(in the rows, 128 means zero)
One turn sends every row of this set to another row. A few are shown first. Where does it send the rows asked after them?
vela: [139 132 141 136 144 130 101 130 102 116 130 138 106 117 129 129 145 131
 114 174 187 128 145 135 127]
fuvab: [136 128 131 127 122 144 159  93 137 160 122 132  83 102 124 113 118 123
 124 117 124 113 146 126 128]
lesem: [114 105 115  90 148 112 107 131 121 147  90 131 115 125 123 121 122 160
 130 145 138 112 100 146 111]
Dis: [132 125 120 146 113 131 155 105 148 157 119 149 108 115 126 124 109 101
 125 107 119 118 128 120 110]
lov: [131 111 139 118 123 114 112 129 140  98 112 143  95 130 113 118 137 147
 157 108 186 120  94 126 111]
Lugeb: [134 123 134 124 113  81 141  96 151 118 123 140 140 144 149 124 127 126
 127 113 121 143 135 132 116]
vemeb: [128 119 131 121  87 147 156 149 109 126 130 136 129  82 105 114 134 129
 123 167 148 123 152 119 126]
vinek: [111 104 115 119 114 120 149 113 162 108 127 117 107 116  95 137 103 134
 155 125 121 124 104 133 158]
tas: [156 148 140 122 152 155 131 149 128 116  98 146 127 102 113 151 149 167
 111 127 139 126 113 114 143]
vives: [132 126 138 112  96 115 120 147 147 106 144 130 107 116  90 136 116 123
  82 141 136 120 143 134 122]
zugiv: [114  96 149 125 131 129 122 148 131  87 126 156 143 137 131 161 134 157
 127 148 124 126 108 124 104]
Dage: [150 114 148 135 103 115 168 144 116 132 115 160  73 122 133 141 125 133
 161 119 163 131 120 129 131]
tizam: [132 162 134 130 136 122 129 130 151 130 171 141 109 117 124 128 164 139
 123 132 132 120 131  98 134]
deba: [105 132 138  92 121 106 135 122 155 151 122 162 125 117 104 120 108 136
 144 110 145 115 107 101 112]
Fale: [133 113 124 124 117 137 131 141  90 153 112 150 118 107 141 145  95 102
 144 118 126 122 141 105 113]
punod: [126 122 128 115 125 114 129 115  94 143 141 134 133 115 133 123  64 133
 133 134 137 110 123 127 161]
Rupez: [140 118 133 113 143 112 124 146 182 130 155 150 109 127 126 129 100 141
 154 133 152 142 124 126 150]
rotu: [140 144 118 116 144 134 130 151 154  88 151 122 135 129 122 126 140 167
 123 128 140 137 115 154 145]
tunok: [150 144 152 139 126 126 129 163  91 134 134 145 118 113 136 126 150 128
 131 160 169 136 145 140 144]
tizi: [111 133 147 124 153 119 136 107 113 148 125 140 116 118 124 110 141 133
 109 147 136 140 119 153 178]
lunir: [131 115 134 144 125 126 127 139  60 118 124 137 147 116 119 126 142 128
 134 120 147 132 128 122 160]
nif: [122 139 134 142 149 136 136 149 105 124 117 152 124  82 137 140 106  94
 143 111 128 123 144 116 125]
Meb: [132 115 138 120 143 121 139 127 181  86 161 144 114 118 114 130 108 143
 140 112 153 129 119 123 124]
gebid: [126 116 154 134 114 137 118 133 135  91 129 121 137  74 147 125 144 151
 132 151 157 132 115 143 145]
tol: [114  95 124 143 129 154 141 132 115  92 105 113 117 101 132 113 105 149
 152 151 135 107 119 108 105]
famo: [137 142 130  94 134 124 127 125  96  65 146 133 115 112 122 128  83 135
 131 136 142 119 125 133 118]
gunu: [115  94 120 103 133 114 149 106 122 139 102 160 110 133  99 121 118 134
 146 135 129 120 171 134 133]
befab: [108  97 124  99 129 102 143 105 156 111 115 118  96 121  90 143 112 148
 135 123 149 106 112 135 136]
ruk: [156 116 112 112 130 106 137 131 113 159  96 137 133 119 131  98 114 109
 124 123 149 146 145 106 125]
muti: [138 154 138 130 132 124 130 120  68 161 115 136 101 122 132 122 112 135
 136 153 146 142 122 117 131]
rupo: [125 110 140 114 142 136 132 144 122  66 103 150 139 125 133 143 142 162
 132 160 147 121 111 144 134]
babev: [144 122 142 121 134 136 133 101 165 108 135 133 138 129 115 137 128 185
 132 139 151  97 125 114 123]
lan: [123 165 135 141 129 129 131 136  77 144  95 136 105 119 126 123 122 137
 134 142 134 105 121 113 105]
nesot: [150 157 133 130 126 108 148 116 114  96 103 179 114 126 147 109 128 135
 139 144 125 127 134 159 135]
tur: [145 109 119 138 123 120 163 149 134 121 144 114 136 135 123 129 132  93
 162 119 139 125 122 106 118]
sido: [114 116 123 112 127  96 119  91 147 150 111 153 103 129  96 128 103 137
 122 131 131 129 154 125 127]
gisi: [136 121 116 120 109 151 129 140 136 144  98 141 104 135 112 177 103 151
 113 122 139 141 118 135 137]
tese: [142 140 125 109 119 123 127 164 104  98 134 131 115 126 157 120 155 119
 120 156 156 129  95 115 117]
zot: [143 108 124 118 139 109 138 148 135  98 143 120 132 149 115 121 136 169
 109 137 133 136 101 159 138]
kadod: [139 114 141 117 108 130 133 171  91  88 120 139 121 117 146 109 151 132
 131 162 133 113 111 118 125]

tunok goes to Meb
befab goes to muti
tur goes to tol
Now these:
nesot goes to vives
fuvab goes to tese
vemeb goes to lov
Rupez goes to nif
ruk goes to gebid

One turn sends every row of this set to another row. A few are shown first. Where does it send the rows asked after them?
Gegu: [134 186 109 144  92 127 126 148 117 130 104 140 133 150 103]
pibub: [154 134  96 125  95 150 120 129 119 105  98 120 117 121 128]
Tuve: [133 107 111 107 139 129 123 141 125 100 116 119 123 116  93]
liba: [119 152 113  71  92 136 130 120 117 151 111 131 123 131 110]
nem: [103 169 105 122 127 132 149 129 120 160 123 166 127 114  96]
fosal: [115 140 104 160 121 130 127  92 123  97 115 117  93 121 102]
Voma: [107 144 126 142 120 126 100  90 117  99 106  94 125 124 119]
gov: [119 126 104 102 113 134 127 130 119 151  87 121 117  88 111]
fisab: [ 68 152 130 125 108 137 135  89 118 119 106 138 118 143 114]
Benu: [120 130 107 144 109 123 126  96 112 137  93 145 165 168 101]
takit: [115 153  97 139  88 137 143 153 119 136 152 128 135 150 117]
Beto: [135 137 122 143  97 114 117  87 114 128  83 124 145 111  86]
Zavoz: [107 160 106 139 152 126 120 151 126 122 146 127 138 147 109]
dera: [116 123 114 119 143 133 125  66 114 123 101 140 130 127 105]
tedu: [ 90 141 122 167 104 118 122 109 128 118 128 115 162 113  98]
Fisav: [128 134  91 168 115 118 115  97 116 148  91 108 124 117 104]
nogo: [106 151 104 120  91 123 145 153 115 167 128 137 136 149 103]
Zab: [100 145 110 114 110 128 153 151 120 135 153 144 125 152  94]
kar: [156 141  94 110  91 136 116 132 120 128 131 116 158 144 115]
Pog: [114 125 110 133 138 111 125  94 115 133  85 128 100 143  80]
fiz: [114 139 116  94 113 128 131 132 132 116 157 116 136 107  95]

nem goes to Gegu
Fisav goes to fosal
Now these:
takit goes to Zab
Voma goes to dera
fiz goes to liba
fisab goes to Benu
gov goes to pibub

One turn sends every row of this set to another row. A few are shown first. Where does it send the rows asked after them?
donu: [134 162 110 117 116 118 114  99 102 148 127 142 159 140 142 133 108 134
 164 126 121 159 153 131 110 158 150 126 129 142 117]
fisik: [129 160 104 121 117 126 105  99 104 149 124 145 159 137 133 138 114 142
 161 135 118 157 150 128 104 157 151 116 123 148 120]
Mer: [147 100 139 158 104 141 126 135  92 109 103 115 130 168 133 131 150 138
 130 152 121  99 112 105  91 111 141 149 134 167 135]
memud: [132 113 149 124 109 144 134 121  90 150 146 134 136 134 127 176 142 134
 138 141 109 113 146 128  94 120 122 113 106 131 153]
Tunol: [132 151 110 121 116 118 108 101 104 151 124 144 158 140 130 130 103 135
 168 129 113 161 146 128 115 153 146 119 130 147 120]
genuv: [139 140 134 123 149 122 137 157 115 148 142 113 122 141 124 147 160 122
 159 147 105 114 103 110 107 112 177 144 117 128 152]
bis: [123 152 120 162  99 103 107 105 149 114 154 130 121 127 152  96 110 115
 101 164 140 100 115 139 103 125 150 133 103 150 128]
bogaf: [134 137 120 122 127 141 131 122 120 115 112 136 110 148 117 113  94 149
 163 133 123 102 138 153 105 154 159 134 130  78 122]
Gis: [132 146 121 122 118 145 134 120 116 112 114 134 120 150 126 107  91 150
 164 128 126 107 147 152 102 155 162 141 124  80 121]
ped: [157 101 155 141 104 142 124 130 137 142 146 127 143 106 131 142 144 126
 148 167 123 111 104 114 119 137 147 148 124 160  99]
kuz: [124 177 105 127 125  88 103 105 109 141 140 111 119 162 161 126 156 111
 128 164 136 121 123 122 110 149 160 139 142 137 113]
suve: [123 136 132 163  91 154 106 145 114 118 134 108 119 164 123  89 100 137
 130 140 160 105 158 112 110 115 139 122 119 121 130]
kabi: [122 174 100 128 130  94  93 119 117 144 132 109 114 164 155 120 157 108
 133 167 136 120 118 116 102 148 157 141 143 142 113]
gama: [131 146 118 121 126 145 123 125 118 120 114 135 112 140 124 109  99 149
 162 131 122 106 144 149  92 156 159 140 124  73 116]
Lev: [127 145 117 157 103 104 106  98 149 116 145 130 115 125 145  94 113 115
 100 164 134 103 108 142 101 124 145 123  99 151 131]
seze: [134 120 149 117 113 136 132 125 117 115 112 128 111 104 133 142 116 104
 134 116 101 106 114 115  76 103 119 160 129 126 129]
bopak: [129 116 146 112 100 144 134 117  97 148 146 128 130 139 119 180 154 123
 135 141 119 104 148 120  99 126 127 113 112 127 150]
Mobup: [138 112 152 121 123 134 127 137 114 117 111 128 103 114 143 141 116 107
 136 121  98  97 115 125  74 111 117 164 129 116 129]
gulim: [131 132 133 160  93 150 108 146 115 114 136 108 115 162 118  92 101 124
 128 135 164 102 158 116 121 114 138 115 118 124 126]
tak: [141 137 132 124 142 125 148 144 133 144 144 119 123 136 119 148 155 125
 153 143 111 112  97 106 103 116 183 146 121 132 160]
podu: [126 140 136 162  88 150 112 143 116 109 143 109 118 160 127  92  96 128
 130 139 164  98 158 123 118 119 139 127 118 122 124]
nazer: [125 143 118 163 100 114 101 104 157 120 149 134 116 126 151  97 111 120
 101 169 138 100 113 141  91 129 142 129 106 150 125]
tivu: [128 170 104 126 128  90  99 110 106 147 136 106 111 165 149 122 159 106
 132 164 133 119 116 123 110 149 151 134 147 138 109]
rili: [144 100 136 152  96 138 133 122  90 109 107 119 126 166 123 130 157 140
 130 149 114  92 107 103  86 116 147 157 141 153 131]
pivem: [160 105 150 144 118 139 121 132 136 135 143 132 141 103 134 143 147 122
 146 171 117 107  97 131 114 141 146 144 113 163 102]

Tunol goes to tivu
gama goes to fisik
Now these:
bis goes to podu
rili goes to seze
Mobup goes to memud

